In the rows, 100 means zero.
M: rows in 4 groups, each row roughly a mix of its group's directions:
M (103 x 10):
[73 110 80 93 119 69 107 115 145 68]
[130 131 80 127 68 108 102 103 142 94]
[102 109 85 128 112 156 127 107 92 126]
[114 131 70 67 99 86 61 90 131 97]
[146 123 92 134 119 139 109 100 98 103]
[158 105 109 117 131 110 100 124 85 115]
[130 104 84 139 104 117 140 111 102 134]
[60 141 89 78 102 122 92 66 111 87]
[125 88 127 103 80 123 88 83 52 126]
[113 67 99 134 80 61 125 126 93 84]
[102 121 102 92 111 64 41 114 101 81]
[64 93 121 100 117 138 132 67 109 84]
[139 102 80 128 99 106 141 123 89 126]
[128 90 109 118 88 142 105 78 68 134]
[98 134 75 106 46 117 114 78 112 97]
[59 109 92 82 48 97 80 88 99 79]
[101 92 122 61 78 61 79 129 76 95]
[98 126 110 106 133 141 93 54 92 112]
[121 86 127 54 87 77 78 122 76 87]
[110 86 90 92 59 58 103 134 118 79]
[47 102 90 77 56 83 89 92 107 100]
[89 66 128 126 98 116 144 109 73 89]
[88 69 115 90 95 60 110 70 123 64]
[123 66 119 101 148 86 91 120 85 125]
[125 136 88 95 47 98 125 91 107 84]
[90 114 120 121 132 130 121 64 112 130]
[116 130 69 85 68 74 76 125 78 88]
[69 121 72 118 128 94 111 102 145 79]
[71 134 90 87 56 101 107 92 114 63]
[97 124 94 80 49 81 127 88 115 71]
[64 102 104 69 57 77 88 97 99 66]
[159 115 96 119 111 106 137 101 105 116]
[125 80 130 90 72 107 89 92 53 124]
[89 118 76 142 125 135 116 77 123 104]
[140 77 90 127 92 55 115 116 119 95]
[72 126 75 101 128 84 101 122 140 74]
[152 110 77 90 81 73 83 130 91 98]
[128 121 102 83 93 51 64 99 100 74]
[123 69 136 67 77 80 87 93 71 92]
[81 107 126 134 122 125 118 85 81 141]
[96 80 96 113 138 101 95 113 100 160]
[82 73 115 131 86 99 146 110 76 76]
[76 116 99 99 118 166 95 85 87 102]
[87 99 83 117 82 159 131 110 114 107]
[96 79 117 58 73 69 111 75 99 71]
[63 107 107 69 111 138 70 92 79 77]
[84 77 115 129 87 102 152 103 80 72]
[78 108 72 104 121 84 118 105 152 72]
[104 107 98 132 155 136 113 96 114 92]
[138 119 73 67 80 84 71 123 95 86]
[118 110 108 137 112 92 113 62 134 132]
[121 116 109 83 123 55 62 97 75 88]
[135 96 114 54 94 100 81 137 77 98]
[133 84 131 95 86 124 87 81 55 118]
[134 90 101 86 85 60 145 93 110 121]
[83 116 114 103 114 141 97 45 114 105]
[145 98 78 96 80 63 81 134 94 98]
[123 66 114 133 96 80 108 135 75 123]
[142 55 107 120 98 75 119 125 106 96]
[60 100 118 140 101 111 142 83 86 99]
[131 121 82 93 103 77 55 112 107 137]
[104 50 104 126 94 57 98 125 112 105]
[135 115 105 78 54 71 121 103 97 78]
[125 86 127 61 79 87 79 121 64 104]
[56 99 128 121 113 132 117 88 74 121]
[116 55 113 106 148 87 107 96 96 129]
[97 75 104 58 98 94 119 115 50 83]
[137 101 116 110 151 100 99 137 91 113]
[83 87 125 117 103 134 150 90 78 84]
[60 88 100 67 59 65 94 93 103 97]
[121 83 92 111 100 46 103 144 93 111]
[53 79 105 76 73 98 78 113 121 71]
[67 131 110 92 118 142 111 62 102 103]
[103 80 132 63 86 60 82 102 84 76]
[105 132 100 120 130 147 93 69 97 117]
[144 124 99 129 135 129 116 112 102 101]
[104 67 91 121 80 49 90 133 101 98]
[79 114 107 122 74 100 85 105 57 144]
[92 146 94 73 116 135 86 67 109 109]
[74 67 108 82 64 65 101 107 130 81]
[97 76 121 105 165 99 88 121 94 98]
[100 90 95 115 74 134 150 81 126 112]
[97 113 80 90 100 68 45 108 117 128]
[126 60 99 126 87 59 109 132 101 97]
[65 148 82 94 61 110 98 108 115 91]
[126 81 120 50 88 76 87 124 88 84]
[128 139 84 107 110 150 104 96 76 100]
[32 100 116 103 102 122 103 84 87 97]
[70 122 75 103 125 81 104 116 143 73]
[154 104 97 130 127 124 123 93 101 113]
[124 71 86 74 104 90 129 102 143 73]
[117 99 86 136 70 99 131 106 145 116]
[85 63 116 101 158 88 92 113 98 120]
[122 84 84 124 68 84 142 126 122 113]
[78 107 98 72 41 80 83 98 92 81]
[159 120 88 97 75 76 122 99 94 89]
[77 89 114 74 100 56 58 109 101 76]
[110 116 88 119 96 158 134 84 104 115]
[88 114 121 112 80 102 74 103 48 133]
[104 43 121 93 133 79 104 79 94 88]
[106 80 105 122 149 123 72 113 84 128]
[110 125 89 87 146 117 90 115 128 63]
[36 87 100 81 84 91 74 93 102 86]
the two rows of each list that fit no group, in list order (the others fit one group, some only roughly):
  z324: [87 119 100 55 110 140 95 72 115 76]
  z675: [129 120 121 88 62 118 97 88 56 115]
  z51: [97 109 85 78 124 80 99 125 144 61]
  z289: [101 113 79 98 62 101 139 59 120 84]
  z17: [100 136 102 80 117 147 78 75 81 83]
  z55: [79 104 103 65 94 90 57 124 82 63]
  z998: [140 140 84 127 104 136 99 111 96 119]
  z836: [77 136 114 101 113 144 106 81 71 122]
  z228: [71 76 127 119 137 125 83 70 93 88]
  z130: [137 106 87 131 98 140 78 97 80 129]
  z759: [49 86 109 102 133 111 73 99 108 69]
  z675, z228
  z907: [118 128 93 80 110 81 54 119 74 74]
  z370: [124 92 115 99 99 102 51 135 65 110]
  z792: [46 78 102 84 83 86 93 76 104 67]
  z850: [143 113 89 70 56 104 125 102 96 118]
  z946: [93 100 100 105 119 102 146 69 126 58]
  z693: [81 70 97 89 78 60 89 141 117 81]
  z923: [139 126 97 98 44 100 96 108 80 98]
  z877: [114 61 110 137 89 56 89 114 84 106]
  z89: [138 124 84 143 117 105 116 111 102 133]
  z965: [155 93 86 82 80 90 100 134 83 80]
  z812: [66 86 112 82 77 97 67 87 92 54]
  z901: [112 120 83 120 68 138 106 62 104 74]
  z286: [118 94 118 113 126 135 99 56 109 67]
  z608: [136 104 87 124 105 47 98 129 100 107]
  z850, z877
  z808: [102 47 100 116 82 66 109 121 114 75]
  z806: [121 145 88 78 111 133 113 68 113 85]
  z790: [118 79 94 90 56 63 135 109 119 88]
  z685: [102 150 98 97 115 135 120 62 103 106]
  z623: [55 98 110 67 100 109 58 96 96 71]
  z782: [142 132 69 92 88 82 73 121 87 113]
  z801: [104 101 104 111 103 40 62 118 116 103]
  z971: [102 75 89 81 97 79 102 165 110 92]
  z395: [93 111 82 83 47 78 134 83 116 106]
  z810: [76 142 75 137 120 125 97 109 103 121]
  z323: [95 106 86 75 124 79 102 125 142 60]
  z973: [104 112 91 84 38 85 125 76 108 94]
  z895: [90 111 63 127 126 83 125 111 135 75]
  z971, z895
  z64: [127 83 132 56 105 84 76 100 85 73]
  z827: [58 103 67 125 104 102 141 89 123 94]
  z252: [84 100 126 130 104 113 91 46 72 94]
  z519: [128 63 127 97 149 81 103 106 89 94]
  z171: [70 84 104 111 154 112 77 118 99 127]
  z708: [112 56 107 111 133 107 72 92 84 137]
  z556: [89 126 113 86 146 139 98 70 111 96]
  z100: [100 145 75 111 59 119 121 93 118 116]
  z581: [84 60 114 90 70 62 127 88 122 97]
  z815: [145 111 98 106 75 91 138 66 118 100]
  z731: [113 101 67 91 75 50 79 117 119 80]
  z459: [73 136 79 138 132 123 99 91 119 97]
  z296: [125 64 115 110 150 115 81 105 79 94]
  z890: [43 83 126 112 117 117 96 84 107 125]
  z859: [57 98 105 83 105 97 47 113 115 78]
  z827, z556
  z494: [85 131 97 75 48 115 130 102 90 88]
  z512: [111 142 107 82 115 144 89 88 78 126]
  z688: [88 128 100 64 118 143 100 69 122 89]
  z665: [121 75 104 57 71 71 103 134 93 106]
  z627: [106 66 119 117 162 109 90 102 93 97]
  z379: [105 109 94 103 143 116 104 80 137 56]
  z232: [63 135 88 141 126 121 100 88 112 102]
  z729: [104 67 98 65 64 60 117 120 107 99]
  z403: [44 94 96 99 135 90 93 117 117 126]
  z888: [70 123 105 100 109 148 69 73 116 90]
  z873: [98 87 111 95 147 78 86 133 91 139]
  z424: [132 94 134 66 103 106 69 109 66 85]
  z540: [72 87 96 78 78 45 71 95 100 102]
  z494, z540
  z517: [72 85 82 130 121 140 79 66 100 109]
  z202: [76 132 82 73 100 107 56 114 131 106]
  z568: [98 96 109 63 113 63 85 115 123 57]
  z547: [106 125 85 107 58 129 111 69 106 65]
  z271: [101 136 87 79 70 81 145 105 125 108]
  z655: [73 52 98 112 133 118 74 82 89 114]
  z492: [92 113 104 65 49 62 99 114 96 89]
  z746: [78 122 104 98 132 133 55 93 76 91]
  z626: [140 90 102 104 84 139 107 99 70 137]
  z150: [89 129 75 101 56 100 133 80 125 112]
  z750: [96 102 112 112 150 125 66 133 86 102]
  z865: [58 101 121 98 120 135 88 90 80 137]
  z380: [74 138 79 92 48 94 108 111 113 112]
  z811: [76 147 92 87 138 125 77 88 90 101]
  z133: [82 105 108 79 123 137 116 59 129 83]
  z202, z811
  z600: [104 119 80 72 97 89 41 113 93 121]
  z393: [114 82 126 71 54 79 135 100 113 103]
  z601: [139 110 69 81 75 77 95 117 111 63]
  z543: [97 115 91 95 55 103 131 72 112 60]
  z106: [93 98 96 116 95 132 47 108 71 128]
  z687: [79 132 108 76 73 85 84 128 96 57]
  z652: [122 90 107 95 127 45 95 115 67 111]
  z803: [128 91 85 118 71 110 76 101 75 149]
  z131: [71 91 118 114 108 140 91 53 93 121]
  z156: [122 127 66 97 77 56 78 114 117 94]
  z754: [107 155 87 89 106 127 117 64 107 91]
  z569: [111 67 96 63 83 101 98 125 105 51]
  z441: [140 68 132 66 83 102 96 95 72 96]
  z393, z131
  z416: [119 66 119 62 67 69 98 113 81 101]
  z582: [89 83 76 132 79 106 139 78 122 130]
  z124: [62 136 89 86 77 84 130 99 132 108]
  z32: [94 123 99 105 140 149 84 91 69 109]
  z744: [135 106 69 102 76 60 99 117 110 68]
  z947: [79 114 99 84 104 43 68 116 94 80]
  z175: [116 129 76 91 124 92 45 112 106 117]
  z120: [139 72 126 63 77 89 90 104 73 97]
  z86: [91 125 89 141 98 136 98 94 77 138]
  z166: [77 124 99 108 135 117 45 113 93 101]
  z947, z175
  z879: [89 134 108 135 109 139 95 86 90 137]
  z856: [135 108 101 118 104 125 143 67 90 123]
  z292: [117 111 79 121 110 144 124 131 76 119]
  z794: [99 79 132 120 113 115 145 79 69 88]
  z939: [82 103 104 133 111 137 114 70 131 129]
  z560: [106 71 96 126 135 138 81 76 84 121]
  z622: [92 85 109 95 74 42 89 107 131 81]
  z210: [119 100 86 98 83 143 152 103 79 107]
  z188: [92 87 107 101 136 96 71 134 86 146]
  z187: [110 74 117 118 162 117 87 105 91 95]
  z553: [67 92 122 132 87 117 131 108 58 100]
  z382: [107 131 103 91 130 132 105 57 128 114]
  z879, z794
  z575: [91 132 103 73 53 82 105 104 100 62]
  z978: [59 123 86 143 122 103 103 73 120 95]
  z390: [73 102 89 106 129 144 78 63 96 118]
  z636: [89 59 94 100 135 115 116 68 134 87]
  z938: [106 83 116 123 156 127 80 115 87 93]
  z684: [91 58 97 80 81 71 124 138 81 94]
  z129: [117 117 91 83 45 86 128 75 112 89]
  z968: [120 104 89 103 103 149 142 97 68 111]
  z149: [137 70 110 61 70 94 98 125 83 112]
  z841: [91 100 91 95 73 158 138 93 107 101]
  z694: [68 56 118 88 144 87 83 95 95 97]
  z826: [91 90 136 120 73 94 86 72 56 119]
  z96: [96 125 81 93 51 90 136 79 124 100]
  z6: [89 121 79 82 38 86 118 94 112 101]
  z463: [122 78 92 93 90 50 124 137 82 99]
  z390, z636
  z789: [119 158 78 86 109 102 79 80 113 119]
  z894: [105 89 111 117 168 106 121 105 112 97]
  z914: [116 85 105 57 73 72 93 141 85 109]
  z831: [86 77 97 136 96 121 138 133 80 121]
  z19: [88 102 85 92 130 85 110 98 149 57]
  z745: [98 97 86 106 87 158 144 102 92 108]
  z786: [100 115 106 137 110 140 90 66 76 127]
  z650: [113 105 106 104 72 122 86 112 58 148]
  z625: [61 126 75 141 122 107 108 94 126 108]
  z544: [133 129 94 99 102 142 127 67 82 101]
  z504: [144 119 125 113 130 123 112 108 75 123]
  z162: [63 58 135 122 117 116 112 99 93 118]
  z831, z504
  z164: [89 99 115 55 95 84 67 101 71 63]
  z141: [131 112 88 95 53 116 125 87 130 78]
  z109: [55 76 118 122 96 112 139 84 92 78]
  z426: [130 89 128 75 51 97 88 115 76 111]
  z222: [80 80 104 71 59 66 109 75 104 75]
  z319: [39 84 102 80 105 82 70 110 102 112]
  z467: [94 94 117 86 103 42 60 100 114 85]
  z967: [147 76 95 76 86 84 84 139 92 87]
  z427: [114 86 112 106 64 109 93 102 55 144]
  z813: [132 82 113 103 130 90 93 134 87 144]
  z54: [87 131 79 126 131 93 116 111 147 101]
  z349: [63 80 132 108 125 141 108 86 89 118]
  z426, z54
  z505: [126 93 85 55 107 91 110 135 129 75]
  z160: [137 98 73 94 72 62 102 122 105 67]
  z378: [120 101 80 144 88 121 125 129 124 123]
  z822: [91 97 105 143 124 126 109 50 109 92]
  z530: [79 64 118 116 148 114 74 93 88 86]
  z155: [76 143 66 95 96 84 113 95 134 76]
  z399: [40 92 112 115 87 121 117 95 75 82]
  z157: [84 108 77 95 59 94 133 62 120 119]
  z25: [138 93 98 59 127 105 102 121 122 69]
  z740: [105 97 93 66 125 75 105 114 141 61]
  z270: [85 93 138 127 147 115 119 83 88 116]
  z155, z270
  z972: [98 121 100 129 123 141 113 53 98 98]
  z307: [71 148 114 101 89 138 92 74 88 92]
  z420: [145 123 81 67 92 98 66 117 92 118]
  z577: [105 115 85 93 44 99 124 71 115 75]
  z68: [125 114 99 88 47 92 116 79 99 63]
  z606: [121 124 100 83 44 84 113 97 95 70]
  z670: [135 98 101 118 147 109 142 98 114 109]
  z753: [137 60 120 66 70 94 114 102 83 97]
  z386: [100 111 86 105 108 159 128 105 66 106]
  z785: [125 136 86 81 106 98 61 115 84 137]
  z50: [86 94 91 118 95 152 141 87 117 119]
  z293: [101 119 100 97 108 152 127 61 77 100]
  z498: [141 95 104 113 115 100 149 73 117 82]
  z972, z307
  z525: [88 83 106 80 116 55 81 132 65 91]
  z184: [129 69 128 66 100 88 99 77 99 62]
  z906: [145 103 75 77 77 77 99 122 98 66]
  z311: [73 122 75 143 93 120 110 101 95 141]
  z701: [96 142 84 97 62 131 110 72 86 82]
  z321: [100 43 103 100 89 70 102 123 117 72]
  z112: [50 95 126 99 121 130 85 88 92 129]
  z80: [118 155 104 91 80 95 93 140 94 81]
  z181: [90 129 92 118 116 127 91 57 87 138]
  z154: [121 120 122 78 78 70 96 126 86 57]
  z701, z181
  z143: [125 68 124 62 69 78 96 109 75 105]
  z332: [103 111 113 86 112 48 52 98 102 85]
  z152: [94 136 94 81 118 131 110 54 126 97]
  z961: [56 127 85 144 117 101 103 82 120 98]
  z134: [116 58 120 72 61 71 108 96 87 105]
  z122: [95 134 76 97 55 102 87 84 126 68]
  z944: [67 69 102 111 117 131 58 84 87 84]
  z250: [88 99 90 143 111 126 124 54 118 106]
  z603: [39 81 90 110 114 111 104 73 124 102]
  z347: [64 113 99 105 125 105 125 85 127 54]
  z987: [42 108 100 90 119 105 70 124 108 80]
  z97: [60 83 117 128 82 98 141 102 80 123]
  z122, z97
  z438: [67 97 90 75 43 77 94 86 102 106]
  z686: [94 83 90 127 149 129 94 90 105 137]
  z777: [135 80 95 93 77 60 139 117 86 101]
  z773: [118 110 106 128 131 136 71 128 80 118]
  z848: [72 112 103 93 122 67 89 97 129 52]
  z538: [77 123 86 52 108 127 68 86 113 86]
  z541: [53 137 92 99 102 101 124 105 129 71]
  z333: [83 78 116 108 86 86 85 114 43 127]
  z261: [156 123 77 82 111 93 75 109 112 120]
  z56: [108 87 101 89 84 56 126 146 92 78]
  z510: [71 126 83 84 50 84 126 99 119 103]
  z185: [154 101 93 119 90 94 146 90 99 114]
  z511: [50 126 82 143 97 93 102 96 104 122]
  z333, z56
  z788: [90 120 109 133 129 105 112 64 123 138]
  z359: [123 117 92 102 69 92 145 68 123 79]
  z28: [118 67 100 91 79 51 134 120 93 101]
  z849: [111 61 99 124 91 69 134 105 122 69]
  z443: [123 84 99 58 115 84 106 115 131 60]
  z500: [72 107 84 110 91 142 152 90 103 98]
  z497: [102 63 113 112 156 119 112 95 77 108]
  z663: [51 75 127 97 101 131 121 99 85 79]
  z148: [133 108 92 139 90 85 123 91 137 127]
  z986: [111 61 91 108 97 63 100 106 143 72]
  z516: [144 121 88 119 122 112 116 119 101 142]
  z500, z497
